In the rows, 128 means zero.
Named moves, each a turn or a mirror, and the order they were made in; the first pair answered
nek (before -> after):
[143 154 134 157 151 192 104 120 114 164 146 100 120 130 171 116  97 121
 111  86  96]  ->  [181 111 141 160 153 179  86 133 109 171 143  97 125 152 139 138 104 105
 117 120 107]
[102 112 146 137  95 138 165 150 127 108 132 132 112 119 151 118 111 119
 120 116 101]  ->  [129  76 153 137  93 129 150 162 122 113 133 128 117 135 123 133 118 103
 121 138 111]
[110 194 115 137 158 126 107 102 149 136 138 140 135 112 155 126 140 116
 129 113 145]  ->  [159 135 125 140 157 115  82 117 144 142 134 138 137 143 108 152 148  92
 136 154 162]
papu (before -> after):
[163 181  87 112 166 133 108 152 140 126  88 108 203 140 136 188 163 139
  96 143 172]  ->  [ 86 134  95 114 115  89  99 138 153 121  81 162 179 171 111 147 149  61
 112 192 171]
[129 107 129 133 112 103 124 101 122 114 117 144 126 133 125 100 149 110
 150 144 158]  ->  [174 136 124 130 141 133 120 111 128 128 125 113 137 117 142 123 152 153
 133 129 160]
[163 149 143 131 143 145 112 135 150 148 141 122 147 135 154 160 131 117
 117 117 133]  ->  [107 109 151 125 106 107 119 116 130 124 130 153 142 142 133 130 124  78
 132 124 133]
[144 101 177 142 120 144  68 146 139 119 143 156 176 118  83 149 166  71
 105 118 155]  ->  [161 112 173 141 131 151  66 145 130 117 140 145 183 111  85 158 171  90
 103 105 156]
dar (before -> after):
[ 98 104 155 139  96 187 169 182 156 139 122 120  99 130 181 137  64 161
 106 133  63]  ->  [ 60 150  79 124 148  83 126  40 140 116  91 178 163 141  97 117 159 122
 145 154 156]
[147 117 177 145 120 124 140 158 132 101 154 111 147  91 156 129 138 158
 118  45  81]  ->  [129 140 140 138 143  76 115  93 119  91 133 138 171 100 110 121 180 139
 137  52 126]
[155 139 129 104 138 108 142 131 103 160 139 115 146  60  99 145 183 136
 135 144 128]  ->  [164 132 144 106 132 128 154 158 105 164 143 104 134  55 114 147 162 147
 127 140 108]
buta (before -> after):
[145 110  86 103 154 139 139  97 133 168  96 128 126 159 103 158 133 151
  97 160 140]  ->  [114 109  90  99 145 108 141  76 114 146  88 142 138 152  84 140 157 135
 107 135 140]
[113 155 131 115 157 117 128  83 116 123 141 113 161 119 115 120 166 146
 155  89 145]  ->  [156 117 148 111 144 151 147 127 103 125 140  78 149 122 123 140 143 181
 144  93 123]
[101 123 151 142 114 123 103 129 160 123 122 135 121 145 156 134 135  78
 143 140 120]  ->  [117  93 168 140 101 126 112 147 139 115 121 121 116 143 149 139 133  88
 141 131 103]
[132 155 106  89 170 150 121 116 119 133 138 135 157  78 163 128 146 198
 147 117 144]  ->  [123 130 119  87 151 125 130 108  97 116 131 138 164  70 143 120 162 193
 153  98 135]

Each pair is two moves apart.
[128 136 125 118 151 113 109 120 154 126 125 160 103 140 129 121 138  83
 134 140 139]  ->  [105 124 143 112 122 116 145 130 125 102 117 143  97 111 151 108 129 116
 131  91 103] -> buta nek
[ 90 157 127 115 119 102 122 129 144 121 138 143  94 149 109 116 107 126
 136 204 142]  ->  [115 138 140 113 111 115 132 151 143 125 141 124  88 150 113 127  95 142
 132 208 133] -> buta buta
[ 36  76 146 126  78 104 142 119 135 131 111 160 104 155 124  85 112  83
 118 166 125]  ->  [ 45 124 122 134 108 125 127 118 174 162 122 165  98 166 148  96  99  81
 110 188 139] -> buta buta
[188 143 196 185 152 119  80 186 169 104 165 118 116  84 119 141 186  63
 141  72  83]  ->  [225 119 191 180 151 127  85 193 153 109 158  94 120  94 101 161 186  84
 141  89  87] -> dar buta
[114 175 100 116 154 125 130  83 121 116 121 115 141 115 142 118 146 172
 136 108 144]  ->  [158 113 105 123 148 118  93 106 137 139 126 135 136 165 100 138 138 123
 142 181 163] -> nek papu
[166 158 119 140 172 154 124 172 140 136 130  95 132  98 146 164 142 170
 100  63  71]  ->  [173 151  87 134 193 104  91 113 126 127 110 121 163 121  86 164 186 143
 122  91 122] -> dar nek
[111 172  81 109 151 118 157  52 127 142  70 169 128 166 130 125 115 148
 147 173 169]  ->  [121 179  79 111 158 129 157  56 132 148  69 162 127 170 136 134 111 154
 140 177 170] -> papu papu
[180  99 177 153  99 100 116 136  89 124 100 113 151 147  70 151 100 113
 149 141 135]  ->  [126 215 157 155 117 146 146 125 117 132 116 102 140 100 162 125  82 163
 129  82 111] -> papu nek
[130  77 148 113  86  85 105 131 120  92 118 196 115 147  81  86 139  96
 157 118 128]  ->  [207 166 128 112 158 153 107 146 126 113 137 132 139 109 133 128 148 191
 124  61 122] -> papu nek
[150 127 161 146 144 140 116 152 129 123 148 109 146 119 127 175 109 129
 140 113 148]  ->  [ 79 138 162 146 120 131 128 136 139 119 144 135 135 112 146 144  98 108
 142 108 141] -> papu nek
[141 159 114 120 140 101 119  86 101 104 120 124 177 103 111 138 170 153
 129  67 143]  ->  [189 105 160 132 116 154 131 167 109 120 136  92 144 114 136 162 131 163
 112  74 103] -> nek dar
[153  65 103 107 145 131 127 132 134 140 120 102 137 162  99 157 155 113
 131 173 161]  ->  [ 55 147  87 106 134 147 160 111 160 136 124 124 118 128 175 111 133 125
 119 130 138] -> nek papu
[187 131 159 141 116 149 147 152 131 137 140  90 100  84  94 161 124 150
 109 126 128]  ->  [106 126 162 144  85 132 149 142 159 140 144 136  73 103 108 127 100  97
 116 159 123] -> nek papu
[123  99 159 116  98 127 140 140  94 114 133 105 118 124 145 120 124 139
 114 112 118]  ->  [163 116 131 114 126 147 131 141 115 142 136  94 110 140 150 140 118 157
 109 148 141] -> dar buta
[135  79 181 144 142 155 181 129 112 107 156  92 115 103  98 142 127 174
 100  60  77]  ->  [ 91  51 187 143 111 123 183 121 111  99 147 120 105 116  84 119 121 134
 112  82  75] -> papu papu
[138 162 119 127 128 161  87 153 155 120 138  92 149  87 150 121 162  82
 128 107 121]  ->  [138 102 142 121  88 160 108 176 134 114 130  83 130 103 135 120 142  75
 131 123 107] -> papu buta
[ 92 137 163 182 103 140 146 129 115  62 130 144  91  97 118 112 128 167
 121  59  76]  ->  [143  84 151 181 117  99 107 102 105  62 119 159 117 131  39 138 163 125
 147 106 121] -> dar nek
[117 167 143 117 136 154 150 185 121 144 139 114 115 112 180 139  99 117
 129 161 130]  ->  [113 120 151 125 128  93 119 157 101 120 127 145 133 127 112 138 141  61
 158 176 156] -> buta nek
[133  62 174 150 108  87  91 147 130 109 151 150 141 134  70 125 144  56
 137 132 134]  ->  [159 107 154 158 138 148  81 182 191 156 171 142 117 148 123 140 105  71
 112 168 137] -> dar buta
[145  88 117 115 125 153 128 134 107 150  92 136 129 148 120 108 119 150
 127 153 144]  ->  [134 114 120 123 128 169 130 146 130 162 104 139 116 146 147 108 103 140
 116 148 135] -> buta dar
[168 131 129 146 123 139 165 118 121 141 126 129 109 121 139 111  91 169
 109 118 120]  ->  [171 127 113 143 127 113 161  93 103 131 112 132 125 128 109 117 109 169
 118 124 138] -> dar buta
[136  99 106  86 122 140 142  89 105 140 108  99 128 137  99 146 134 167
 130 153 137]  ->  [111 140  95  84 130 146 154  78 114 141 115 105 123 123 128 135 133 174
 128 139 132] -> nek buta
[186  98 134 141 139 110 116 134 116 124 148 128 162 130  97 153 170 109
 117 120 139]  ->  [137 186 107 142 151 141 133 123 141 131 157 135 156 106 162 130 155 137
 100  86 126] -> buta nek
[ 82  67 156 154  62 116  99 145 145  93 138 143  97 169 113 127 134  97
 106 194 116]  ->  [ 67 100 141 157  77 114  90 127 168 101 142 154 101 170 120 122 140  81
 107 195 128] -> buta buta
[178 140 152 155 150 136  98 158 154 130 153 116 143 111 122 142 149 120
 119 101 125]  ->  [137 121 144 154 136 103  86 134 163 131 149 156 143 131 103 122 151  76
 132 131 139] -> dar papu
